Here are some points:
[-0.2 -1.0 -0.6 -0.5 -0.8 -0.3 -0.5 0.1 -0.2 0.1 -0.7 -0.7 -0.5 -0.2 -0.4 -0.1]
[2.0 -0.4 -0.1 -0.5 0.4 1.6 0.4 2.1 1.7 2.1 1.5 1.0 1.4 2.1 1.0 1.8]
[-1.0 -0.3 -0.5 -0.2 -0.9 -0.9 -0.4 -1.4 -1.6 -1.8 -0.5 -0.6 -1.0 -1.6 -0.6 -1.5]
[0.2 0.7 0.0 0.2 0.1 0.1 0.2 0.5 0.3 0.5 0.2 -0.5 0.2 0.3 0.2 0.7]
[-0.4 -1.0 -0.8 -0.4 -0.5 -0.6 -0.8 -0.8 -0.6 -0.4 -1.1 -0.9 -0.7 -0.2 -0.9 -0.3]
[-0.2 0.2 0.4 0.3 0.2 -0.6 -0.1 -0.9 -0.3 -0.2 -0.1 0.1 -0.4 0.2 0.5 -0.7]
[-1.0 -0.6 -1.2 -0.8 -1.0 -0.9 -0.5 -0.9 -0.7 -0.8 -1.4 -1.4 -0.7 -0.2 -1.1 -0.5]
[1.4 0.3 0.0 0.1 0.3 1.4 0.3 1.5 1.8 1.7 1.3 0.9 1.1 1.6 1.4 1.9]
[0.4 -0.1 -1.0 -0.7 -0.8 0.0 -1.1 0.0 0.3 0.4 -0.5 -0.5 0.3 0.0 -0.9 0.2]
[1.7 1.6 1.3 0.8 1.3 1.1 0.7 2.3 1.4 1.7 1.0 0.6 1.3 1.7 1.1 1.6]
[-0.6 0.7 0.2 0.0 0.2 -0.8 -0.1 -1.3 -1.2 -0.7 0.2 0.1 -0.1 -1.0 0.1 -1.2]
[0.5 0.2 0.8 0.0 0.6 0.8 0.7 0.5 1.0 0.9 -0.4 0.5 0.6 0.3 0.2 0.9]
[0.4 3.9 3.9 4.1 3.8 3.1 4.3 2.0 2.9 0.9 3.7 3.9 3.5 -0.4 3.9 0.0]
[-0.2 -0.9 -0.7 -1.0 -0.1 -0.3 -0.6 0.1 -0.6 0.0 -1.0 -0.7 0.1 -0.4 -0.8 0.0]
[-1.3 0.0 0.4 0.2 0.0 -1.2 -0.5 -1.4 -1.4 -0.9 -0.6 -0.3 -0.4 -1.4 0.0 -1.0]
[0.2 -0.7 -0.4 -0.4 -0.6 0.2 -0.7 0.3 0.6 0.3 -0.4 -0.9 -0.1 0.5 -0.5 0.2]
[0.1 -1.3 -1.2 -0.7 -0.6 -0.3 -0.6 0.1 0.0 0.0 -0.7 -0.4 -0.2 0.0 -1.2 -0.2]
[1.0 1.0 1.2 0.9 1.1 1.2 0.9 1.0 0.8 1.5 0.3 0.9 1.0 0.8 1.4 1.1]
[-0.6 -0.5 -0.7 -1.0 -0.5 -0.7 -1.2 -0.5 -0.7 -0.6 -0.8 -0.6 -0.9 -0.4 -1.0 -0.4]
[0.4 1.1 1.1 1.4 1.3 0.2 1.4 0.3 1.1 0.4 0.9 0.8 0.9 0.9 0.9 0.4]
[-0.8 -1.0 -0.8 -0.8 -0.8 -1.0 -0.6 -0.6 -1.2 -1.4 -1.2 -1.0 -1.8 -1.2 -1.2 -0.7]
[2.3 -0.6 0.3 -0.2 0.2 2.1 1.0 1.8 2.2 2.3 1.8 1.4 2.2 1.9 0.9 2.0]
[0.5 -0.3 -0.4 -0.6 -0.4 0.3 -0.5 0.5 0.5 0.8 -0.2 -0.5 0.2 0.1 -0.2 0.8]
[0.4 -0.1 0.1 0.5 -0.3 0.7 0.3 0.8 1.2 1.2 0.6 0.0 0.1 0.9 0.2 0.6]
[1.3 -1.7 -0.8 -1.1 -0.4 1.2 -0.1 1.4 0.7 1.1 0.2 0.5 0.6 1.1 0.5 0.7]
[0.3 -0.2 0.0 -0.5 -0.1 -0.2 0.1 0.0 0.1 0.5 -0.9 -0.3 0.1 0.2 -0.6 0.0]
[-1.3 -0.9 -1.1 -0.4 -0.7 -2.0 -0.6 -1.2 -0.6 -0.9 -1.6 -0.4 -0.8 -1.4 -1.1 -0.6]
[0.9 -0.5 -1.1 -1.2 -1.0 0.5 -0.7 0.9 0.4 0.9 0.1 -0.2 0.4 0.7 -0.5 0.9]
[-2.0 -0.1 -0.5 -0.3 0.1 -1.2 -0.3 -1.8 -1.8 -1.8 -0.7 -0.5 -0.6 -1.8 -0.3 -1.8]
[-1.4 -0.1 0.3 0.2 -0.6 -0.7 -0.1 -1.2 -1.3 -0.7 -0.6 -0.7 -0.9 -1.1 0.0 -1.1]
[0.9 1.6 2.0 1.7 1.8 0.8 1.5 0.3 0.0 0.2 1.4 1.7 1.2 0.9 1.5 0.5]
[0.5 -0.5 -0.9 -0.9 -0.5 0.3 -0.6 0.9 0.9 0.6 0.3 0.2 0.5 1.0 -0.5 0.5]
[0.4 -0.2 0.0 -0.3 -0.7 1.0 -0.8 0.9 0.3 1.1 -0.1 0.2 1.0 0.7 -0.6 0.9]
[-1.1 0.3 0.1 0.2 0.3 -0.6 0.2 -1.6 -1.5 -0.7 0.0 -0.4 -0.6 -1.1 0.4 -1.2]
[-0.6 0.6 0.2 1.1 0.8 -0.1 0.6 -0.2 -0.5 -0.4 0.8 0.3 0.4 -0.6 0.4 -0.9]
[-0.3 0.8 0.6 0.5 0.4 -0.4 0.9 -0.7 -0.7 -0.5 0.0 0.0 0.1 -0.4 0.3 -0.7]
[-1.0 -0.3 -0.5 -0.9 -0.6 -1.5 -0.5 -0.7 -0.6 -1.0 -1.1 -0.7 -1.8 -0.9 -1.3 -0.8]
10 more points follow, each with its number after it:
[-0.5 0.1 -0.3 0.1 -0.2 -0.8 -0.4 -0.5 -0.9 -0.2 -0.5 -0.4 -0.6 -0.4 -0.1 -0.2] 0
[-0.2 0.7 0.3 0.9 0.4 0.2 0.5 -0.4 -0.5 -0.2 0.1 0.4 0.6 0.1 0.8 0.0] 1
[-0.4 0.0 -0.4 -0.7 -1.0 -0.7 -0.6 -0.5 -0.7 -0.5 -1.1 -0.3 -0.4 -0.8 -0.9 -0.9] 2
[0.1 -0.3 -0.6 -0.3 0.0 0.3 -0.5 -0.6 -0.4 0.3 -0.3 -0.5 -0.3 0.5 -0.4 -0.1] 3
[-0.6 -0.5 -0.2 -0.3 -0.2 -0.8 -0.3 0.0 -0.5 -0.5 -0.9 -0.7 -0.6 -0.7 -0.4 -0.5] 4
[-0.5 1.2 1.3 1.3 0.8 0.4 1.1 -0.3 -0.1 -0.5 0.9 1.0 0.7 -0.5 0.9 -0.5] 5
[-1.6 -0.3 0.4 0.1 0.0 -1.2 0.1 -2.0 -1.3 -1.3 0.1 0.1 -0.1 -1.6 0.1 -2.0] 6
[0.1 -0.2 -0.2 0.2 -0.3 -0.4 -0.6 0.1 0.5 0.4 -0.7 -0.5 -0.3 0.2 -0.3 0.1] 7
[1.3 0.3 0.4 0.4 0.3 0.4 0.3 0.5 0.8 1.1 0.4 0.4 0.3 0.6 0.4 1.2] 8
[-0.8 -0.4 -0.6 -0.6 -1.0 -0.9 -0.8 -0.8 -0.4 -1.0 -0.8 -1.1 -1.2 -0.6 -0.8 -0.3] 9
Which of these numbered points is nearest to each point below, ignoring the direction in which the first points spread most? Its number follows each.
[-0.1 -0.9 -0.6 -0.5 -1.1 -1.0 -0.9 -0.4 -0.2 -0.5 -1.1 -1.0 -0.5 -0.4 -1.3 -0.6] > 7
[-1.6 0.9 1.3 0.9 1.2 0.1 1.1 -1.8 -0.3 -1.6 0.9 0.8 0.5 -1.1 1.2 -1.4] > 6
[-1.1 0.7 0.4 0.7 0.1 -0.2 0.7 -1.1 -1.0 -1.4 0.3 0.3 -0.3 -0.8 0.0 -0.8] > 5
[-0.4 0.9 0.4 0.1 0.1 0.4 0.1 0.5 0.3 0.0 0.1 -0.3 -0.3 0.2 -0.5 0.4] > 9
[-0.9 1.7 2.2 1.7 2.4 0.8 2.0 -0.6 -0.1 -1.0 1.8 2.3 1.1 -0.9 2.4 -0.9] > 6
[-1.3 -0.1 -0.1 0.1 -0.1 -1.0 -0.2 -1.0 -1.4 -1.3 -1.1 0.3 -0.7 -0.4 0.0 -1.2] > 1
[0.5 -0.2 -0.4 0.1 -0.6 0.2 -0.5 0.0 0.5 0.1 -0.4 -0.4 0.0 0.6 -0.9 0.3] > 7
[-1.3 2.3 3.2 3.0 1.9 1.3 2.4 -0.3 0.5 -1.1 2.8 2.6 1.7 -1.3 2.5 -1.1] > 6
[0.6 1.0 1.2 0.7 0.8 0.2 0.8 0.4 0.5 0.5 0.7 1.0 -0.1 0.5 1.2 0.2] > 0
[-0.4 1.8 1.4 1.9 1.9 0.5 1.8 0.0 0.3 -0.2 1.2 1.0 0.7 -0.3 1.2 -0.4] > 5
[-0.7 -0.2 -0.5 -0.9 -0.7 -0.9 -1.0 -0.5 -0.8 -0.2 -1.4 -0.3 -1.1 -0.4 -1.2 -0.3] > 2
[4.5 0.4 2.0 2.3 2.7 4.0 2.9 4.5 3.5 4.6 3.8 3.2 3.3 4.2 3.3 4.3] > 8
[-0.1 -0.3 -0.2 0.2 -0.3 -0.4 -0.2 -0.2 -0.6 0.1 0.0 0.0 -0.2 0.1 0.1 -0.2] > 0
[-0.6 1.2 0.6 0.5 0.7 -0.2 0.8 0.2 0.4 -0.1 0.4 0.0 0.0 0.2 0.2 0.2] > 0
[0.6 2.4 2.4 2.7 2.3 1.0 2.6 0.4 1.1 0.4 2.0 1.9 1.6 0.8 2.4 0.7] > 5
[1.6 -0.4 0.3 0.0 0.0 1.2 0.3 1.5 1.3 1.6 1.5 0.9 0.7 1.4 1.0 1.8] > 8
[-0.2 0.5 0.9 0.2 0.6 -0.4 0.4 0.0 -0.1 -0.2 0.9 0.1 -0.6 -0.1 0.7 0.1] > 0
[-0.3 1.0 0.3 0.7 0.0 -0.2 0.7 -0.2 -0.7 -0.4 -0.2 0.3 -0.1 -0.3 0.2 -0.1] > 1
[0.5 0.9 0.7 0.5 0.6 0.4 0.6 0.2 1.2 0.4 0.5 0.7 -0.3 0.1 0.9 0.4] > 9
[-0.7 0.7 0.8 1.0 1.0 -0.2 0.5 -0.6 -1.0 -0.6 0.6 0.5 0.0 -0.8 0.7 -1.2] > 5
[-0.3 -0.7 -0.9 -0.8 -0.8 -0.6 -0.4 -0.8 -0.6 -1.1 -0.7 -1.1 -1.2 -0.7 -1.1 -1.1] > 9
[2.3 -0.8 0.2 -0.5 0.5 2.0 0.7 1.5 2.0 2.1 1.5 1.8 1.7 1.8 1.0 2.7] > 8
[-0.8 1.7 1.4 1.3 1.1 0.4 0.9 -0.9 -0.2 -0.7 0.7 0.8 0.5 -0.9 1.3 -0.4] > 5
[-0.2 1.9 1.6 1.7 1.8 0.4 1.7 0.1 0.3 0.2 1.3 1.3 0.8 0.1 1.0 -0.6] > 5
[-1.1 1.6 1.4 1.3 1.2 -0.1 1.2 -0.5 -0.6 -0.5 0.9 0.7 0.8 -0.3 0.8 -0.7] > 5
[-0.2 -0.9 -0.1 -0.2 -0.3 -0.7 -0.4 -0.2 -0.7 -0.7 -0.4 -0.3 -0.4 -0.8 -0.5 -0.6] > 4
[-0.7 -0.8 -1.2 -1.0 -1.0 -1.2 -1.2 -0.6 -0.8 -0.3 -1.8 -1.1 -0.9 -0.9 -1.4 -0.6] > 7
[-0.5 0.3 1.0 0.5 0.6 -0.6 0.9 -1.1 -0.9 -1.2 0.3 0.0 -0.1 -0.7 0.0 -1.1] > 5
[-1.5 -0.9 -0.8 -1.0 -1.2 -1.4 -0.6 -0.9 -1.3 -0.6 -1.2 -1.2 -1.2 -1.0 -1.4 -1.0] > 4
[0.6 3.0 2.9 3.2 2.5 2.5 3.1 0.6 1.7 0.4 2.9 2.5 2.2 0.3 3.2 0.4] > 5
[-0.2 -1.4 -0.9 -1.6 -1.5 -0.1 -1.4 -0.6 -0.6 -0.5 -0.7 -0.7 -0.3 0.1 -1.1 -0.5] > 3
[-1.5 -0.5 -1.1 -0.6 -0.8 -2.4 -0.8 -1.5 -1.3 -1.7 -1.1 -0.9 -1.8 -1.2 -0.8 -1.6] > 0
[-0.9 1.7 1.2 1.6 2.1 0.3 1.6 -0.9 0.0 -0.6 0.9 1.6 0.6 -1.0 1.2 -0.5] > 5
[-1.0 1.0 1.0 0.8 0.6 -0.8 0.9 0.1 -0.3 -0.5 0.4 0.6 0.4 0.1 0.3 -0.5] > 5
[-0.6 -0.4 -0.3 -0.2 -0.5 -1.2 -0.5 -0.4 -0.9 -0.4 -0.6 -0.5 -1.1 -0.2 -0.4 -0.5] > 0
[1.3 0.2 -0.3 -0.2 -0.5 0.8 -0.4 1.2 0.6 1.1 0.4 0.2 0.9 0.9 0.4 1.1] > 8
[-0.9 -1.4 -1.5 -1.1 -1.3 -0.2 -1.5 -0.7 -0.9 -0.8 -1.4 -1.6 -1.3 -0.9 -1.6 -1.1] > 3
[-0.3 -0.3 -0.4 -0.9 -0.2 -0.3 -0.2 -0.5 -0.1 -0.6 -0.1 -0.9 -0.2 -0.5 -0.5 -0.8] > 9
[-0.5 -0.9 -0.6 -0.4 -0.6 -0.8 -0.9 -0.6 -0.1 -0.9 -1.3 -1.4 -1.1 -0.1 -1.1 -0.6] > 7
[-0.9 -1.3 -1.1 -1.7 -1.1 -1.5 -1.0 -0.9 -0.5 -0.6 -1.5 -1.6 -1.3 -0.9 -1.5 -0.7] > 7
[3.0 3.4 3.0 3.1 2.4 2.8 2.9 2.9 2.8 2.8 2.2 2.6 3.0 2.9 2.8 2.9] > 0
